The same turns and mirrors carry the whole set onto itself, and each row onto the other rows of its family. Which rows share a family with each named row? Give them in list order.
These 32 rows form 4 families of 8 rows each.
gage: [ -5  -2 -18 -27  10  16   2 -13]
lali: [ 11  26  22 -22  27  -7  -2  -9]
Siros: [-32   1 -12 -18   2  10   5   1]
Zam: [ -8  24  31 -15  23 -15   7   3]
vos: [ -9  18 -23  -6 -13   9 -17  17]
mev: [-15  25  30 -16  22 -14   9   4]
Sur: [-15  13 -27  -8 -12  10 -11  13]
zovi: [ 13  39   8  -5   4 -12 -12  22]
pidi: [ 20  24  12  -9  11 -31   5  12]
guz: [-14   2 -15 -25  10  18  -4 -12]
Mafu: [-11  27  33 -10  17  -9   6  10]
povor: [-37   7  -3 -17   0  13   4   7]
fas: [ 12  17   9  -5   9 -35  10  12]
Moli: [ 13  25  18 -22  29  -4  -2 -12]
pepu: [ -7  -2 -32 -16 -10  -4   4   8]
Birar: [ -3  -4 -28 -13 -11 -12   4  11]
Zupad: [ 13  38  16  -2  10 -16 -10  18]
Lakad: [ -5  -2 -31 -15 -12  -9   1   9]
naru: [-33   0  -7 -19   2   9   6  -2]
Zugo: [-11   2 -14 -25  12  18  -5 -18]
boku: [ 16  39   9   1  11 -10 -15  13]
gulet: [ -8  20 -28  -6  -6  13 -14  11]
rapo: [ 15  26  24 -16  26  -7  -2  -6]
zopo: [ 19  17  19 -20  25  -6   2  -8]
zodiz: [-12  -1 -28 -12  -7 -13  12  10]
kugo: [ 20  19   3 -11   6 -34   7  16]
zake: [-13   3 -18 -24   6  18  -3 -10]
tipo: [-12  15 -27  -7 -14   6 -14  14]
Pebol: [ 21  22   7 -10   9 -33   3  14]
mudo: [ -7  24  31 -12  20 -17   7   6]
beg: [ 13  38  12  -6   7 -19 -11  21]
Vazi: [-37   2  -2 -17   5   6   4   0]

Same family as Birar: vos, mev, zovi, Moli, Zugo, kugo, Vazi
Same family as zopo: gage, Mafu, povor, fas, boku, gulet, zodiz

The same turns and mirrors carry the whole set onto itself, and each row onto the other rows of its family. Which rows share a family with each named row? Give them in list order.
These 20 rows form 5 families of 4 rows each.
Tizef: [ 29 -32   2 -10 -18  37 -15  -7   3]
Lop: [ -3   0 -18  -7  21  31   5 -18  -2]
Lagi: [ -7  -6  -7   7  20  40 -14  -2  18]
Lan: [ 23 -29  11  18 -11  15  -2  18 -25]
goga: [ 19 -31  13  10 -13   3  -8  22  -6]
Lagib: [ -5 -16 -19  18   8  12  17   8 -23]
novo: [ 24 -42  -2  25 -17  14  -3   9 -12]
Tiv: [ 29 -12  -1 -31  -1  31  -5 -10  -2]
pamav: [ -8 -24 -15  36   5  17   0 -13  -3]
Pilob: [ 15 -19  -7  12 -12   5  22  26  -3]
Maf: [ 29 -15  13 -18 -10  41 -17   1  -5]
gopo: [-16 -15  -9  30   5  12  -2  15  -2]
pom: [ -5 -14  -7   0   5  42 -12 -26  15]
tofo: [ 25 -28  -3  -6 -15   7  10  13 -23]
lafa: [-14 -11  -3  31  11  15   3  -2 -16]
nilas: [ -9   2   1  -6  13  45 -12 -17   1]
Bugep: [ 29 -15   7 -21 -10  11   5   5  11]
Lugul: [ 15   1  -7 -12  20  29   5 -13  19]
rupam: [  1  -5 -21  19  21  22  20   8   6]
kanu: [ 28 -20  14 -18   3  29 -23   3  15]

Same family as Bugep: Pilob, Lugul, rupam
Same family as gopo: Lagi, goga, kanu
Same family as nilas: Lan, Maf, lafa

